Here are some points, each followed by its number:
Array([  59,   40,  -16,   68,  -29,  -72,   45,  -24,   18,  -67,  -18,   19,  -20,  -67,  -41,
         12,  -54, -120,  -56,  -45,  -94,  -23,   -7,  -77]) 0
Array([  38,    5,    2,    5,   37,  -58, -106,   31,   40,   34, -126,    6,  -79,   -7,   67,
        -20,   46,  -56,  -45,   36,   34,   46,    2,  -53]) 1
Array([ 11, -27,  21,  -4,  28,  22,  -8,   6,  75, -47, -47,  16,  50,  -3, -56,  20,  33, -46,
       -19, -26, -42,   9,  -2,  -2]) 2
Array([ 23, -85,  25, -17, -46,  -6,  22, -61, -18, -12,  12, -55,  -9, -46,  25, -27, -29, -23,
         1, -16, -17, -20, -34, -60]) 3
Array([-33,  66, -11,  15, -25,   7,  -1,  14, -45,  41,  38,  30,  53,  -5, -33,  43,   7,  52,
        19, -31,  19, -29, -83, -55]) 4
Array([ -8,  23,  17, -50, -28, -11,   7, -35,  32, -22,  59, -26,   6,  55, -65,  14, -48,   8,
       -61,  10,  27,  16,  25,  52]) 5
Array([-37, -52,  34, -47,  10, -74, -44, -35,  38, -38, -17,   9,  18,  -7, -21,   2, -41,   2,
       -41, -65,  10,  63,  -2,  24]) 6
Array([-47, -42, -32, -72,  -1, -86,  14, -31, -44, -41,  19,  19,  48,  65,  -6,  35, -32,   6,
       -16, -35,  49,  74,  57,  57]) 7
Array([  3,  25,  20, -50, -17, -17,  11, -32,  43,  -7,  45, -30,  -7,  53, -60, -15, -51,  15,
       -54,  19,  26,  21,  20,  42]) 8
Array([-74,  76, -45, -29,   0, -11,  29, -54, -19,  51,  60, -25,  52,  38, -75,  -6, -34,  63,
         2,  -9,  52, -51,  30, -61]) 9
Array([-22, -31, -53,  -2,  -5,   2, -17,   1,   7, -45,  19,  -8,   4, 104,  30,  94, -19,  -7,
        54,  23, 105,  53,  14,  91]) 10
Array([ -8,  14,  59,  29, -29,  80,  96,  71, -46,  48,  -9,  18, -78, -28,  38,  -8,  19,  24,
        49,  20,  -1, -50, -11,  52]) 11
Array([-19,  56,  16,  37,  -7,  43, -33,  56,  19,  22, -11, -21, -62, -53,  27, -82, -23,  24,
        20, -14, -20,   3, -21,  29]) 12
Array([-62, -43, -35, -75,  -3, -84,   6, -29, -61, -57,   7,  30,  29,  69, -10,  45, -35,  22,
        -2, -46,  49,  79,  54,  66]) 13
Array([-20,  66, -21,  10, -21,   2,   0,  12, -52,  42,  41,  32,  56,  -2, -29,  34,   7,  50,
         9, -33,  16, -29, -70, -62]) 14
Array([ 34, -94,  32,  14,  90,  42,  19,   5,  -1,  31, -10,  15, 120,   8,   9,  18,  70, -38,
         7,  60, -14,  -3,  70,   6]) 15
Array([-27, -78, -28, -68,  21,   3,  -3,  23,  -9, -45,  -5,  17,  45,  98, -17,  33,  28,  24,
        51,  15,  45,  62,  52,  81]) 16
Array([  15,  127,  -36,   73,    1,  -21,  -43,  -38,   57,  -98,   -5,   27,   20,  -56,  -76,
         -8,  -36,  -99, -102,  -13,  -94,   -9,  -14,  -63]) 17
Array([ -3, -93,  54, -45,  31,  27, -50,  18,  78, -23, -32, -19,  47,  28, -31,   5,  27,  -2,
        -5,  -5,  -3,  50, -10,  41]) 18
Array([-31, -22,  63, -19, -28,  33,  15, -21,   9, -20,  32,  -2,  -1,  12, -22,  52, -29, -14,
       -51,  54,  23,   9, -29,  38]) 19
Array([-35,  20, -25, -47,   2, -40, -35,  -2, -38,  -3, -12,  24, -19,  87,  -3,  26,  -8, -56,
       -49,  34,  86,  69,  19,  48]) 20
Array([ -26,   26,   72,  -19,    7,  -19,  -79,   -2,   41,    9,  -36,    6,  -16,    5,   -5,
          1,  -14,  -90, -107,    8,   35,   49,  -31,   10]) 21
Array([-28, -38,  28, -31, -36,  76,  42, -82, -34, -30,  33, -21,  19, -23, -14,  23,   1,   4,
         7,  45,  -9, -63, -41, -43]) 22
Array([-71,   5, -24,  40,  20,  30, -48, -33,  32,  39,   2, -36,  46,   2,   3,  41, -29,  31,
        79, -17,  89, -34, -47, -47]) 23
Array([-20,  26, -61, -32,  -8, -21, -57, -21, -12, -74,  47, -15,  -2,  44, -15, -20, -48,  27,
       -13,  52,  10,  78,  12,  81]) 24
Array([  53,  -96,  -11,  -12,   52,  -10,  -82,   52,   77,    3, -105,   -4,  -24,   10,   40,
          8,   96,   18,   42,   22,  -11,   45,   40,  -26]) 25
Array([ -1,  35, -82, -64, -23, -42,  54, -37, -47, -14,  73,   3,  -9,  95, -43,   5, -36,  50,
        13,  30,  38,   6,  71,  66]) 26
Array([  43,   16,  -38,   19,   18,  -29, -127,    8,   67,  -29,  -48,  -27,  -59,  -27,   32,
        -41,    9,   18,  -27,   54,  -20,   54,   11,  -28]) 27
Array([-15, -93,  60, -41,  27,  25, -54,  25,  77, -25, -30, -13,  44,  37, -37,  24,  31, -10,
       -11,  -5,   7,  50,   5,  52]) 28
Array([  7,  61,  17,  -4, -29,  38, 100,  58, -15,  49,  16,  -6, -89,  23,  16, -50,   9,  41,
        31, -25,   3, -45,  42,  54]) 29
Array([ 44,  27,  31,   1, -30,   9, -29,  31,  -4, -14,  37,  26,  16,   5, -11,  16, -10,   9,
       -27, -13, -16,  23, -84,  36]) 30
Array([-12,  13,  50,  70,  -2,  85,  29, 102,  32,  40, -44, -13, -77, -11,  84,  13,  13,   1,
        91, -37,  39, -33, -19,  76]) 31
Array([-17,  28, -73, -83, -30, -34,  56, -37, -47, -33,  84,  -2,   2, 127, -48,  34, -44,  42,
         2,  33,  70,  34,  83,  86]) 32
Array([ 27,  11, -18,  37,  31,   3,  12,   8,  54, -60, -54,  45,  49, -12, -70,  24,  31, -67,
        -9, -45, -74, -13,  11, -38]) 33
Array([  -7,   74,   10,   29,    3,  -14,  -28,  -38,   15,  -15,  -50,   30,    4,  -33,  -19,
         -4,   -1, -124,  -96,  -10,  -23,  -30,  -28,  -91]) 34
Array([  1,  59,  18, -12, -30,  36,  97,  68, -17,  62,  11, -14, -87,  16,  21, -49,   2,  35,
        40, -30,  10, -55,  47,  55]) 35
Array([  0,  49, -28,  18,  -2,   7,   7,  15, -51,  44,  43,  35,  51, -14, -16,  15,   2,  38,
        17, -16,   1, -39, -76, -57]) 36
Array([-31, -24, -28, -16,  21, -74,  -2, -43, -28, -19,  22,  20,   8,  -4, -26,  -4,  13,  54,
       -12, -33, -25,  23,  44,   8]) 37
Array([-14,  58,  37,  34, -16,  54, -15,  86,  21,  12, -18, -17, -92, -44,  50, -83, -10,  17,
        14,  -9, -27,  12,  -4,  62]) 38
Array([  -5,   23,   14,    3,   -5,   -5, -111,  -16,   55,  -51,   32,  -30,  -14,  -21,  -25,
        -45,  -43,   -1,  -60,   39,  -26,   58,  -15,   46]) 39
Array([ 79, -80,  -4,  12,  -3, -69, -27,  23,  18,  11, -58, -25, -72, -34,  76,   0,   2, -29,
       -11,  24, -20,  38,  21, -36]) 40
Array([ 50,   3,   0, -20, -47,  49,  -1, -15, -47, -33,  53,   9,  32,  -7,  15,  21,  47,   3,
         2,  -2, -36, -34, -71, -16]) 41
Array([  4,   8,  -4,  61,  11,  49,  16,  56,  24,  39, -14, -14, -51,   1,  52,   4,  17,  27,
        95,   3,  28, -28, -14,  51]) 42
Array([  94,  -80,  -20,   13,  -13,  -81,  -49,   37,   34,   24,  -79,  -37, -109,  -45,   90,
        -25,    7,   -4,   16,   16,  -21,   42,   19,  -48]) 43
Which three points above are nearest to each new point, looking only along the 4 directions in which the numbered points spread most? Their numbers follow each, nearest first.
Array([  66, -103,  -15,   -2,   61,  -12,  -83,   60,   81,   10, -119,  -11,  -34,    1,   44,
         -4,   94,   28,   53,   25,   -9,   28,   25,  -34]) >> 25 40 43
Array([ -8, -92,  21, -42,  17,  73, -15, -41,  26, -26, -24, -26,  60,  -7, -24, -18,  70,   5,
        46, -11, -29, -25, -15, -38]) >> 15 2 23
Array([-81,  73, -40, -29, -18,  -9,  33, -55, -24,  47,  63, -26,  50,  46, -82,   0, -37,  61,
         9, -16,  57, -46,  27, -60]) >> 9 14 4
Array([-76,  62, -27,  19,   7,  11, -88, -37,  18,   7,  27, -32,  41, -41, -49, -48, -50,  36,
        -4,   7,  16,  -1, -40, -73]) >> 30 3 41
Array([ 34,  -6,  -8,  33, -41, -56,  47, -16,  -9, -29,  11,   7, -34, -44,  -8,   4, -26, -54,
       -35,  -6, -67,  -5,  15, -38]) >> 30 3 21
Array([ 28,   5,  25,  46,  88, -19, -15, -16, -28,  84, -26,  26,  43, -14,  47, -22,  10, -95,
       -82,  67,  15,   1,  21, -32]) >> 3 2 33
Array([  8, -46, -12,  -5,  44,  19,   9,   8,   4,  -1,  -3,  19,  26,   1, -35, -27,  81,  60,
        56,  26, -43,  -4,  27,  18]) >> 23 15 19
Array([110,   0, -25,  17,  -4, -20, -56,  58,  13,   0, -28,  27, -43,  -7,  49,  11,  42,  25,
        11,  24, -26,  23, -52,  -4]) >> 40 43 27
Array([-78,  69, -38, -33, -18, -13,  25, -62, -20,  51,  53, -22,  55,  37, -71,  -2, -33,  59,
         5, -11,  57, -54,  22, -70]) >> 9 14 4
Array([-30,  -4,  27, -26, -13,  27, -46, -66, -14,   9, -32, -13,   7,  -3,  25, -30,  24, -67,
       -40,   8,  16, -14, -44, -57]) >> 3 33 2
Array([-82,  61, -27,  25,  11,   0, -85, -39,  18,  17,  29, -22,  50, -36, -43, -53, -56,  42,
        -2,  -7,  18,   0, -38, -71]) >> 30 41 3
Array([114,   6, -11,  36,  25,   1,  25,  30, -52,  38,  31,  46,  37, -16,  43,  19,  37, -21,
       -10,  52, -48, -19, -18,  -9]) >> 3 41 30
Array([  61,  -97,   -8,  -17,   49,   -7,  -72,   48,   77,   -6, -112,   -4,  -19,   16,   36,
          7,  100,   18,   46,   27,   -4,   40,   43,  -28]) >> 25 18 40
Array([-79,  78, -48, -28, -11, -12,  19, -56, -24,  58,  49, -22,  57,  34, -80,  -3, -38,  61,
        12, -13,  54, -55,  22, -70]) >> 9 14 4
Array([ -40,  -12,   51,    3,   -3,   -9,   42,   73,  -14,   32,  -48,   14,  -56,  -39,   58,
        -48,    7,   27,   35, -109,  -16,   -3,   29,   36]) >> 42 12 38
Array([ 29,   9,  23,  39,  81, -15, -21, -12, -36,  86, -20,  30,  45, -16,  46, -18,   4, -98,
       -84,  64,  16,  -7,  17, -29]) >> 3 2 33
Array([-62,  68, -42, -24, -10,  -8,  25, -50, -19,  57,  46, -30,  44,  30, -74, -18, -53,  71,
        21, -22,  54, -54,  12, -65]) >> 9 14 4
Array([-29, -19,  48,  -4,   8, -17,  42,  73, -18,  30, -41,  18, -45, -33,  51, -37,   8,  16,
        22, -88,  -6,   7,  26,  32]) >> 42 12 38
Array([ 34,  29, -53, -41, -46,  -9,  36,  39, -80, -46,  63,  64,   9,  84,   2,  74,   6,  21,
        13,  12,  37,  45, -13,  91]) >> 26 5 10
Array([ 37,   7, -16,  53,  60,   3, -41, -32,  -5,  16,  41,  -7,  68, -47,  19, -42, -21, -34,
       -56,  83, -28,  20,  35,   0]) >> 3 30 21
Array([-87,  79, -33, -27, -11, -11,  27, -51, -17,  56,  47, -24,  54,  36, -75,  -4, -40,  72,
         5, -19,  65, -48,  27, -68]) >> 9 14 4
Array([  39,    7,  -43,    4,    6,  -39, -119,    3,   60,  -43,  -42,  -23,  -52,  -15,   35,
        -19,    6,   14,  -28,   58,  -15,   66,   18,    4]) >> 27 40 21
Array([-34, -54,  33, -42,   6, -70, -45, -32,  34, -35,  -8,  -1,  21,  -8, -22,   1, -47,  -1,
       -59, -70,   1,  59,  -4,  27]) >> 6 37 21
Array([ 15,  45, -53,  30,  12,  -7, -58, -29,   1, -18,  50, -11, -36, -28, -21, -68,  11,  54,
         1,  71, -54,  12,   8,  15]) >> 30 39 3
Array([ 25,  -9,  11,  59,  30,  24,  77, -38, -47,  29,  32,  34,  49, -27,  -1,  35, -15, -41,
       -26,  77, -17, -54,  11, -31]) >> 41 22 36
Array([-22,  -3,  14, -20,  -2,  26, -57, -51,  -4,  13, -34, -24,  -6, -23,  21, -45,  14, -62,
       -39,   9,  13, -26, -64, -63]) >> 3 33 30
Array([ 32,  10,   1,  33,  46,   1, -66, -23,  18,  -5,  32, -20,  36, -34,   9, -49, -43, -31,
       -60,  65, -32,  29,   9,  21]) >> 21 39 30
Array([-34, -72,   1, -48,   0, -29, -18, -93,  -2, -40, -14, -19,  49, -18,   7,  -8,   8,  14,
       -13, -60, -14,  11,   2, -44]) >> 2 19 37
Array([ 15, -67, -23, -44, -39, -65,  43,  -9, -52, -42,  35, -13, -31,  36,  20,  22, -57, -17,
         9,   4,  31,  73,  31,  64]) >> 20 24 10
Array([ 31,  33, -43, -34,  14, -25,  66, -42, -43,  18,  72,  -6,  29,  62, -20,   8, -34,   7,
       -16,  57,  20, -10,  79,  38]) >> 5 8 26
Array([  47,  -89,   -2,   -4,   49,   -5,  -66,   41,   77,   -3, -111,   -5,  -14,    9,   23,
          9,   94,    4,   36,   13,  -14,   34,   41,  -36]) >> 25 18 40
Array([-17, -17, -38,  -7,  24, -76,   1, -42, -35,   0,  16,  18,  -1, -22, -17, -28,  14,  71,
        13, -24, -37,  11,  35,   6]) >> 19 37 30
Array([ 14, -90,  35, -29, -59,   5,  17, -67, -23, -34,  23, -46,   0, -43,  34, -10, -10, -40,
        -8, -10, -21, -14, -23, -55]) >> 3 30 2
Array([  5,  11,  34,  67,   7,  77,  29, 111,  41,  59, -52, -16, -84, -17,  90,  -6,   5,  10,
       110, -34,  38, -40, -29,  68]) >> 31 42 11
Array([-36, -65,   1, -54,  -5, -23, -10, -82, -20, -37,  -1, -23,  40, -27,   1, -21,  -5,  20,
         0, -61, -23,  -9,  -5, -50]) >> 19 2 3
